In the rows, 128 means zero.
Which row each row swaps with, under one turn or mirror
The rows were stretched afterwards, more along some directions than others.
Dapi: [136 135 102 150 142 116 154 104 122 116 149 115 127 124  97 157 141 115
  88]
kar: [125 132  92 140 107 113 154  90 115 103 101 106 125 130  81 154 148  88
 116]
reg: [122 150 104 147 142 135 162  80 130  99 132 123 120 162  83 137 125  97
 124]
Tasu: [140 108 141 132 121 128 129  80 113 107  92 111 125 148  96 155 154 126
 111]
nuve: [162 135 111 140 113 119 151 125  98 106 127  90 119 138 101 145 123  92
 127]
boz: [141 135 112 157 123 108 163  84 114  96 130 112 101 141  76 152 119  94
 121]
zira: [123 158  93 142 144 141 152  95 137 122 134 126 109 166  81 141 130  87
 135]
zita: [121 139 104 147 157 104 144 134 105 120 139  87 140 146 117 145 128  91
 116]
rigok: [131 116  97 146 152 120 142 112 112 128 141 120 134 128 110 148 133 111
  95]
kurog: [123 128  93 151 154 110 158  96 112 117 140 129 125 133  93 154 141 108
  97]
vut: [154 150 107 152 108 115 157 113 108  91 118  90 124 137  88 145 138  90
 128]
sefaz: [135 134 122 138 117 137 126  82 113  95 124  74 110 155  73 151 134 117
  99]
lil: [146 178  96 151 153 140 143 114 115 135 155 119 115 137  96 137 148 100
 123]
teb: [133 117 134 129 123 114 129  87 114 129 117 112 139 138 123 131 128 108
 130]
Fup: [127 110 133 118 140 137 134  99 123 130  96 132 137 155 123 127 123 123
 144]
zil: [136 104 130 127 151 136 135 117 122 144 118 131 137 147 127 140 128 113
 129]
lunuv: [140 137 120 141 159 133 113 148 108 158 120 103 105 138 108 146 133 106
 121]
zaso: [158 153 117 139 150 146 125 132 111 156 164 102 121 123 121 143 142 125
 106]
Nerig: [134 145 115 140 124 141 120  86 115 109 122  80 110 171  86 143 135 110
 116]
Livu: [118 172 118 161 139 106 151  89 131 101  80 130 132 152  81 152 166  87
 147]
lak: [131 109 129 107 141 123 132  90 117 126 111 144 140 153 121 135 119 114
 141]
Ruka: [143 156 105 145 162 139 133 120 102 149 157 111 123 138 115 138 141 114
 119]
zepag: [160 146 109 155 143 137 138 139 106 146 168 110 115 125 114 141 137 116
 106]
gufu: [144 117 156 127 115 132 119  81 110 104  99  92 138 143 102 146 152 132
 111]
Pomuf: [118 174 117 159 138 112 156  83 133 111  91 125 127 143  76 154 168  78
 142]
Meto: [116 159 131 145 142 126 149  89 143 102  79 129 130 153  84 146 156 101
 149]
Zigo: [135 114 104 122 110 115 137 116 114 119 114 102 125 122  99 142 139  99
 105]
dor: [124 123 105 124  99 113 145  86 116 104 113 111 132 128  85 153 141  89
 110]
Gib: [113 148  92 141 159 112 146 131 117 130 138  91 132 149 118 140 132  84
 121]
gura: [133 134 127 132 120 138 115  99 114 105 128  80 107 155  85 138 136 123
  97]
bep: [128 160 112 125 152 126 144 121 114 147 123 134 109 119  90 159 171  97
 127]
Malu: [125 135  91 150 131 117 150 101 125 123 147 129 125 125  94 150 148 108
  95]
kalag: [123 131 107 144 137 127 162  87 128  95 107 124 115 168  84 138 111 104
 138]
fak: [132 109 130 122 149 150 128 106 116 141 126 121 136 144 127 132 123 123
 120]
vopef: [150 125 130 145 130 137 123 116 104 114 137  71 110 157  96 145 117 116
  93]
Tepav: [130 129 132 128 159 146 113 138 124 149 112  99 117 147 115 135 125 115
 129]
Sabom: [157 119 116 158 114 115 150 111 102 102 140 102  92 128  89 164 124 122
  93]
davo: [132 108 112 123 103 106 151 100 114 105 100 117 137 131 100 142 134  92
 121]
dibab: [164 136 120 143 114 115 152 126  97 104 140  86 123 136 100 141 122  90
 118]
riri: [130 141 145 134 109 136 130  62 123 104  86 118 135 147  86 157 167 119
 121]
kob: [134 123 151 138 110 135 122  76 113  92  91 102 134 146  94 154 157 135
 115]
nuvut: [126 121  99 123 102 103 151  92 117 100 106 113 132 134  92 146 138  88
 116]
Rin: [140 109 146 139 109 127 129  79 111  99  94 108 127 143  95 157 150 130
 104]
danu: [131 141 126 130 105 118 122  86 118 120 122 107 136 139 120 132 150 119
 118]
seta: [140 148 124 142 114 142 120  89 112 108 126  81 110 163  87 141 135 114
 108]
veti: [150 142 102 143 108 118 158 114 106  98 125  94 116 145  86 141 119  82
 131]
Ruv: [142 132 124 146 161 129 122 146 108 158 129  91 112 135 114 144 130  97
 116]
gigot: [132 138 103 135 140 121 154  85 117  96 130 125 119 171  87 144 101  96
 140]
beno: [160 135 111 145 123 113 150 132  99 115 126  85 121 133 106 135 133  92
 118]
dulus: [133 151 115 129 157 128 150 131 116 150 118 132 110 119 105 158 166  99
 132]

Fup is swapped with kalag
gigot is swapped with lak
kar is swapped with beno
Pomuf is swapped with Ruv

Which row each row swaps with, under one turn or mirror
The rows were stretched afterwards, more along some directions than others.
soguk: [132 130 136 171 178 122 116 117 138 141 113 187 159 128 100 193  74 126]
Mav: [112 101 156 146 174 188 110  78  90 148 130 165 150 133 105 202 106 113]
dudud: [109  82 150 169 134 221 119 145 106 112 172 148 125 114 104 162 117 105]
zudim: [111 103 162 163 164 198 108  96  87 137 124 163 147 115 109 211 103 114]
Posa: [120  91 147 167 129 219 124 145 105 107 158 151 116 125 105 158 123  88]
Loriv: [134 146 123 160 183 115 125 119 134 140 114 184 145 129  94 172  65 122]
tamez: [126 132 124 161 174 117 112 120 129 137 132 174 150 110  88 180  78 128]
viliv: [113 101 161 145 164 197  83  90  75 130 150 157 143 120  97 195 115 115]
Sot: [136 145 125 161 180 124 124 107 139 148 120 181 149 122  99 186  74 115]
sonon: [ 95  92 171 142 188 168 108  85  76 148 147 182 166 142 102 203 105 128]
fako: [130 136 166 175 121 173 157 110 121 140 145 154 137 137 114 174 113  67]
bag: [130 137 166 170 121 186 157 116 113 145 157 159 136 144 114 178 112  59]
veb: [115  94 152 161 134 217 120 146  97 116 171 153 120 123 107 158 120  91]
Kub: [107 109 151 144 167 203  84 102  90 143 157 162 162 119 104 194 102 133]
vam: [132 141 162 183 122 170 163 121 124 146 142 155 140 138 120 179 108  70]
Tulo: [108  76 156 166 135 217 118 141  96 116 168 147 126 123 108 171 126 101]
nuf: [118 125 174 179 125 185 161 113 121 135 145 159 145 134 119 178 116  70]
Zivud: [111 104 152 157 160 201  96  85  88 144 141 154 158 106 109 204 106 122]
zas: [137 151 136 160 165 115 120 116 126 131 125 171 138 117  93 177  72 108]
zed: [115 128 129 135 169 107 111 122 113 129 146 173 140 131  74 169  90 128]
Lobu: [117 107 139 155 172 210  89  93  98 143 138 165 149 114 110 198  98 125]
tovol: [137 137 162 179 114 192 169 114 123 138 135 152 131 138 121 176 113  53]
zotu: [115  91 160 165 129 218 117 145  94 112 177 150 116 123  99 158 118  91]
tipak: [123 108 166 144 165 192 100  99  79 147 149 163 138 123 109 193 109 124]
Vakel: [117  98 148 151 174 188  96  72 106 145 136 163 172 120 117 197 100 126]
Fet: [102  89 156 171 130 221 118 148 100 102 170 155 121 115 102 162 113  98]
litev: [130 130 171 179 126 194 155 116 121 133 154 158 143 135 114 176 121  69]
fetu: [116  92 155 172 126 237 121 145 105 103 173 148 119 112 104 166 114  90]
zazo: [131 140 138 147 177 106 113 127 120 148 143 180 147 139  86 177  76 131]
viku: [130 128 173 180 124 185 156 115 116 146 151 155 143 144 117 186 121  67]
nudi: [120 129 136 144 176 121 118 117 131 145 143 175 158 124  91 186  81 125]
virun: [128 134 172 177 116 186 162 116 118 140 156 152 140 140 117 183 111  62]
modu: [115 103 165 140 167 181 106  94  85 153 145 156 150 129 109 198 105 124]
niz: [129 132 174 174 119 182 161 117 111 139 155 152 130 138 111 173 114  61]
roliv: [117 140 146 158 189 104 137 115 119 146 123 194 160 136  99 182  64 125]
zanak: [111  87 159 166 135 218 116 149  95 107 175 149 123 120 104 160 127  98]
lasu: [110  89 151 164 129 220 113 144  94 103 169 145 112 111  99 157 117  96]
muvu: [125 130 167 179 123 186 160 115 120 143 152 153 141 133 114 179 115  73]
Noga: [144 149 139 155 171 111 120 124 128 148 138 184 140 132  95 177  71 124]
dava: [116  90 154 173 129 221 122 151 102 113 166 146 117 118 107 167 114  93]
likek: [122 150 132 154 173 118 121 116 103 125 138 171 132 112  76 175  84 111]
dak: [114 114 146 144 158 179 111  88 105 143 126 153 159 116 119 183  97 124]

Mav is swapped with Loriv
likek is swapped with Vakel
sonon is swapped with roliv

